In the data rows, zero lies at 4.5, halfway between 4 and 5.
Some points, one per row:
[4 6 4 4 6 5 4 5 5 5 5 4 5 5 4 4 7 4 5 4 4 2 3 4]
[5 6 5 9 5 4 7 5 5 1 4 4 0 2 4 6 7 4 5 0 4 2 2 5]
[5 3 4 3 3 7 3 6 4 4 7 5 7 8 4 3 3 5 2 4 6 7 6 5]
[6 4 1 0 5 2 0 1 5 9 8 6 8 9 4 5 6 5 3 8 4 5 4 5]
[5 4 6 9 4 6 8 6 5 0 2 4 4 1 4 4 4 4 6 2 5 6 5 5]
[5 5 5 3 6 4 5 5 3 7 4 4 9 3 5 6 4 4 5 7 4 4 4 4]
[5 5 5 5 5 6 5 7 4 5 3 5 5 4 4 7 5 5 6 3 3 4 5 5]
[4 2 4 0 5 5 1 4 5 9 4 6 9 7 5 6 0 5 6 8 4 8 8 5]
[5 6 9 9 5 4 9 7 2 0 0 4 9 0 5 4 7 4 7 5 5 3 2 4]
[5 5 3 6 5 4 5 5 5 4 6 4 3 4 4 4 6 4 5 7 5 3 3 4]
[5 4 2 0 4 5 0 4 5 9 8 4 9 9 4 4 3 5 3 8 5 5 6 5]
[4 4 3 2 4 4 4 2 4 7 5 4 5 6 4 3 6 4 3 6 6 3 4 5]
[3 2 3 2 4 5 0 4 5 5 7 5 0 9 6 3 0 5 2 0 5 7 7 5]
[5 6 5 5 5 5 5 5 6 4 4 5 5 4 4 6 6 4 4 6 3 3 3 4]
[6 9 0 0 7 3 0 1 7 9 9 4 9 9 4 6 9 4 2 9 3 0 0 5]
[5 4 3 0 5 5 0 2 6 9 7 5 8 9 4 4 3 5 4 6 4 6 6 5]
[6 4 5 7 4 3 7 4 4 4 2 5 4 2 5 0 6 3 5 3 8 5 3 4]
[3 5 5 7 3 8 6 6 4 1 7 4 5 5 5 6 6 6 3 1 4 3 4 6]
[5 5 4 4 4 4 3 4 5 5 4 4 5 5 4 5 6 4 5 5 5 4 3 5]
[5 7 4 2 5 4 1 5 7 5 5 4 1 8 4 5 7 4 6 5 4 2 2 4]
[5 5 6 4 6 6 5 3 5 7 3 4 5 4 5 4 4 4 5 4 4 4 4 4]
[5 3 4 5 4 4 6 5 4 4 4 6 2 3 4 4 3 4 5 5 6 7 7 5]
[5 5 5 4 5 6 4 6 5 4 6 4 9 6 4 5 4 5 3 5 5 5 5 4]
[5 6 4 4 5 2 5 2 5 5 4 4 3 5 4 6 8 4 4 7 3 2 2 5]
[5 6 6 7 4 5 8 5 4 1 1 4 2 2 4 5 8 5 6 1 4 2 2 5]
[4 5 4 4 4 1 6 1 4 8 3 4 7 4 5 5 6 5 3 4 5 4 3 5]
[5 4 4 3 5 0 3 1 6 8 1 5 7 3 5 4 4 4 8 8 4 5 5 4]
[4 4 6 8 4 4 6 4 5 2 3 5 0 3 5 5 4 5 7 1 5 5 5 5]
[4 5 5 8 4 4 8 6 3 2 5 5 7 1 5 5 4 5 5 5 4 4 5 4]
[5 6 5 5 4 4 4 3 5 5 3 4 4 4 5 4 7 4 5 5 5 3 3 5]
[4 4 8 5 4 9 6 7 4 3 3 5 9 4 4 4 4 5 5 6 5 5 5 5]
[4 4 3 1 5 4 0 4 5 8 7 4 6 9 5 2 2 4 3 7 6 5 5 3]
[3 1 5 3 3 6 5 4 4 4 4 5 3 5 5 2 0 5 3 6 6 9 9 4]
[6 8 3 2 6 5 3 3 2 5 4 3 2 6 4 6 9 4 2 6 4 0 0 4]
[3 4 5 5 4 2 5 3 6 5 2 4 0 3 5 1 4 5 6 4 6 5 5 3]
[6 5 4 9 5 3 9 5 4 0 2 5 0 0 4 5 7 4 4 4 4 3 3 5]
[5 5 4 4 7 5 2 5 3 4 6 5 1 6 4 7 4 4 3 2 2 4 5 4]
[5 7 7 3 6 5 4 5 4 4 3 4 5 5 4 7 9 4 5 3 3 0 1 4]
[2 4 7 9 4 5 9 6 3 0 1 5 9 0 6 5 0 5 5 5 4 7 7 4]
[5 4 3 0 5 7 0 5 7 9 9 4 6 9 4 4 6 5 3 5 4 4 4 4]
[3 1 5 9 3 6 9 7 3 0 3 5 0 0 5 3 0 5 4 1 5 9 9 5]
[5 6 7 9 4 8 8 7 4 0 3 3 4 2 3 7 5 4 4 1 4 4 5 5]
Here are 24 more points, each followed by its number:
[4 5 4 6 5 8 5 6 3 3 8 4 9 6 5 5 4 5 2 4 4 5 5 4] 0
[4 5 6 9 6 9 9 9 2 0 5 4 3 0 5 9 2 5 1 0 1 6 6 5] 1
[4 4 4 5 4 5 4 5 4 5 4 5 5 4 4 5 4 5 5 4 4 5 5 5] 2
[5 4 4 0 4 2 0 2 7 9 3 5 8 8 4 4 6 5 7 6 5 4 4 4] 3
[5 7 4 3 5 3 4 4 5 6 2 4 5 4 5 5 8 4 7 5 4 1 2 5] 4
[6 3 3 6 4 1 6 4 3 5 3 6 1 2 4 3 6 4 5 6 5 4 4 5] 5
[6 3 2 0 4 4 1 4 4 9 8 5 8 9 4 4 4 4 3 8 4 6 5 4] 6
[5 6 4 6 5 1 7 3 6 7 2 4 6 1 5 5 6 4 8 8 3 4 4 3] 7
[5 3 7 9 3 5 9 4 4 2 0 6 4 0 4 5 5 5 7 3 5 6 5 7] 8
[5 3 5 6 4 5 6 7 4 4 7 5 9 3 4 4 4 5 3 7 5 6 6 5] 9
[5 5 5 5 5 3 4 5 6 5 4 5 4 5 5 5 5 5 6 4 4 4 4 5] 10
[4 4 4 0 5 7 0 5 4 7 7 5 7 9 4 6 4 5 2 5 4 4 5 5] 11
[4 4 5 8 5 2 8 5 4 1 4 4 0 1 4 5 4 5 5 5 5 5 5 4] 12
[6 5 5 6 4 5 7 3 4 3 3 4 3 4 4 5 7 4 2 3 4 3 3 5] 13
[5 4 4 4 3 4 4 2 5 4 5 5 0 6 4 3 5 4 1 2 6 5 5 4] 14
[4 3 2 0 5 3 0 4 4 9 9 4 9 9 4 3 1 4 3 9 6 7 6 3] 15
[4 4 5 3 5 6 4 4 5 4 3 5 1 6 5 6 2 5 5 0 4 6 6 5] 16
[4 5 5 8 7 6 8 6 3 1 4 6 4 2 6 3 5 4 3 2 5 3 3 3] 17
[4 6 4 4 7 8 3 5 4 2 7 4 0 7 6 9 4 5 1 1 2 3 4 3] 18
[5 4 5 6 3 4 5 5 5 4 2 5 5 4 3 6 7 5 5 4 4 4 4 7] 19
[4 4 7 6 4 6 6 5 6 3 3 4 4 3 5 4 4 5 5 4 5 5 5 5] 20
[6 8 5 4 6 5 5 5 4 4 3 4 3 4 5 6 9 4 3 4 3 0 0 4] 21
[4 3 3 5 4 4 4 4 4 5 7 5 5 5 5 3 2 4 4 6 6 7 6 4] 22
[2 1 6 9 3 4 9 6 4 0 0 5 1 0 5 4 0 6 7 2 5 9 9 5] 23
Which two of these numbered points are nearest to each point below by angle, seen from the average point of the first points? Their numbers follow each, nearest first.
[5 5 3 8 5 2 8 5 4 0 6 4 0 1 4 4 6 4 4 4 6 4 3 5] > 12 5
[3 1 4 1 4 5 2 3 4 8 6 5 8 8 5 3 0 5 2 5 6 8 8 4] > 15 6
[5 4 3 4 4 5 3 4 3 4 7 4 0 7 4 3 5 4 4 2 6 5 4 4] > 14 18
[4 4 5 4 4 6 3 6 5 4 5 4 2 6 5 4 2 5 5 3 4 6 6 5] > 16 23
[4 3 6 5 4 6 5 5 4 4 6 5 9 4 5 5 2 5 4 6 5 7 6 5] > 9 0
[5 4 6 6 4 4 7 5 4 3 5 4 8 3 5 5 5 4 3 4 4 5 4 4] > 9 0
[3 6 6 4 5 6 4 7 5 4 4 4 4 4 5 4 4 5 6 4 5 3 4 4] > 20 17
[4 1 3 5 3 4 5 5 5 4 7 5 1 6 5 2 0 5 3 4 6 9 8 5] > 22 14
[4 3 8 9 3 2 9 5 5 0 0 5 0 0 5 1 0 5 9 1 6 8 7 4] > 23 8
[3 5 6 6 5 6 6 5 4 4 3 4 5 4 5 5 4 5 5 3 5 4 5 4] > 20 1
[4 5 6 7 6 8 6 6 2 2 8 4 9 5 4 9 2 5 1 4 1 5 6 5] > 0 1
[4 4 5 9 5 8 9 7 2 0 6 6 5 2 5 6 4 5 1 1 3 5 5 5] > 1 17
[4 4 2 0 4 0 0 1 6 9 2 5 7 6 5 5 4 5 8 7 5 5 4 5] > 3 6
[6 9 3 6 7 4 5 4 5 4 6 3 0 5 5 7 9 3 4 3 3 0 0 3] > 21 13
[3 2 7 9 2 5 9 6 2 0 0 4 0 0 5 1 1 5 5 0 7 8 7 4] > 23 20
[3 4 5 0 4 4 1 4 5 8 5 4 4 8 5 2 2 4 3 7 6 6 6 4] > 15 6
[3 5 5 6 5 4 7 5 5 6 2 4 8 0 5 6 4 5 8 8 3 4 5 4] > 7 8
[4 5 5 5 6 4 4 6 5 5 4 5 7 3 6 5 4 4 7 7 4 4 4 4] > 7 9
[5 4 7 5 5 5 6 5 4 3 3 4 8 3 4 4 3 4 5 7 5 6 5 4] > 9 20
[4 4 4 5 5 2 3 7 6 3 4 4 0 3 4 4 5 4 9 7 4 4 4 4] > 10 12
[4 3 5 4 3 4 6 6 3 3 4 5 8 3 5 4 1 5 3 6 6 7 7 4] > 9 22
[6 7 5 6 6 3 6 4 4 4 4 4 5 3 5 4 9 4 4 3 4 1 0 4] > 21 4
[5 7 5 2 5 1 3 4 7 9 2 4 3 4 5 6 9 4 9 8 4 0 1 4] > 4 7
[5 4 4 4 4 3 5 2 4 6 4 5 4 5 4 4 5 5 3 4 5 6 5 5] > 14 5
[4 6 3 5 5 6 4 5 4 5 7 4 2 6 5 7 4 5 4 2 2 4 4 4] > 18 16
[6 5 2 0 5 5 0 2 6 9 9 5 8 9 4 6 6 4 3 9 4 3 3 5] > 6 11
[5 3 6 4 5 5 4 5 5 5 5 6 3 5 5 5 4 5 6 4 4 6 6 5] > 16 2
[3 3 5 2 5 4 4 3 6 6 0 6 5 4 5 5 0 5 7 5 4 7 8 5] > 2 16
[5 5 4 4 5 5 5 4 4 4 6 4 1 6 4 6 5 4 4 3 3 4 5 4] > 18 16
[4 6 5 4 5 2 4 5 5 5 2 4 1 3 5 7 6 5 8 5 3 3 3 5] > 10 4
[5 4 3 2 4 6 1 6 4 6 7 4 8 6 5 3 4 4 5 7 6 5 5 4] > 15 6
[5 6 8 5 5 4 8 3 5 2 0 4 4 3 4 5 7 4 5 3 4 2 3 4] > 13 8
[5 3 5 3 4 4 3 6 6 6 5 5 8 5 3 5 4 5 6 8 4 6 6 4] > 15 6
[3 3 4 3 4 4 2 3 5 7 4 5 2 7 5 5 1 5 4 4 5 6 7 5] > 16 22
[2 2 3 2 2 3 2 3 5 7 4 6 0 7 6 4 0 6 6 3 5 8 8 6] > 16 22
[4 5 4 1 5 3 1 2 5 9 3 5 6 6 5 4 4 5 7 6 5 4 4 5] > 3 6
[5 5 5 5 5 5 6 4 4 3 3 4 5 3 5 5 7 4 4 5 4 3 4 5] > 13 21
[4 5 6 4 5 6 5 5 5 4 2 4 6 4 4 5 5 4 5 3 4 4 5 5] > 20 8
[4 3 0 0 4 4 0 1 8 9 9 5 6 9 4 5 1 4 2 8 5 7 7 5] > 15 6
[4 2 5 2 4 5 2 5 6 6 5 5 1 7 4 4 0 5 4 4 5 9 8 5] > 16 22
[3 2 1 4 3 2 5 3 4 5 8 4 7 4 5 2 1 5 4 9 6 7 7 5] > 22 15
[4 8 3 4 5 0 4 2 5 7 2 3 5 3 5 7 9 5 7 6 3 1 1 4] > 4 7
[4 2 3 4 4 4 3 4 5 6 6 6 5 6 5 3 0 5 4 5 5 8 7 4] > 22 15
[4 4 7 5 4 5 6 3 6 4 0 4 4 2 5 5 4 5 6 2 4 5 5 4] > 20 8
[5 5 4 5 5 1 6 3 5 5 1 4 0 2 4 4 5 4 8 5 4 4 4 4] > 5 7
[6 5 4 4 4 5 6 4 3 4 5 5 6 3 3 6 6 4 4 5 3 4 4 5] > 13 19
[4 5 6 5 4 5 7 6 4 4 3 4 7 3 5 4 4 4 6 5 4 5 5 3] > 20 8
[3 3 6 1 4 6 2 4 5 6 3 5 5 7 5 8 1 6 4 4 3 7 8 5] > 16 11
[4 4 1 3 4 3 2 4 3 8 8 4 9 6 4 4 5 5 4 9 5 5 5 4] > 15 6
[5 4 4 5 6 7 5 7 4 3 7 6 4 6 5 7 5 5 2 2 3 5 4 5] > 18 1
[5 4 3 7 4 3 7 5 4 0 6 4 0 1 4 3 4 4 6 6 5 5 5 4] > 12 5
[5 6 4 3 5 5 3 4 4 5 4 4 7 5 4 6 8 4 4 7 4 2 3 5] > 4 21
[4 4 5 4 5 4 4 6 5 5 6 5 8 5 4 5 3 5 3 6 4 5 5 5] > 9 15
[4 3 6 6 4 7 5 6 5 4 4 4 6 5 5 6 0 5 5 1 4 8 8 5] > 2 23
[5 4 3 1 5 6 0 4 5 8 8 5 8 9 4 7 5 5 1 4 3 5 5 6] > 11 6
[5 5 4 1 5 7 2 4 5 8 5 4 7 9 4 6 6 4 3 5 4 2 4 4] > 11 6
[5 5 4 2 4 5 1 3 5 8 6 5 8 8 4 6 4 5 2 4 3 5 5 5] > 11 6
[6 6 4 0 5 8 0 4 7 9 8 4 9 9 4 5 8 4 4 6 4 2 2 5] > 11 6
[5 5 6 5 5 5 5 5 3 4 5 5 9 4 5 5 7 4 5 7 3 3 3 5] > 9 0
[5 5 4 3 5 5 3 4 6 6 4 5 5 6 5 4 5 4 7 5 5 4 4 4] > 3 4
[4 4 5 5 4 6 6 5 3 4 7 5 5 6 4 4 4 5 2 3 5 6 5 5] > 0 9
[4 5 5 5 4 3 4 4 4 4 4 4 3 4 5 2 6 4 5 4 5 4 4 4] > 5 14
[4 2 7 9 4 4 9 8 3 0 0 5 0 0 5 2 2 5 6 0 6 7 7 4] > 23 8
[3 2 5 3 3 5 3 5 5 5 5 5 6 5 5 2 0 6 5 5 6 8 8 5] > 22 15
[4 2 5 4 4 5 4 5 5 5 5 5 5 5 5 4 0 5 4 3 6 9 8 5] > 22 2
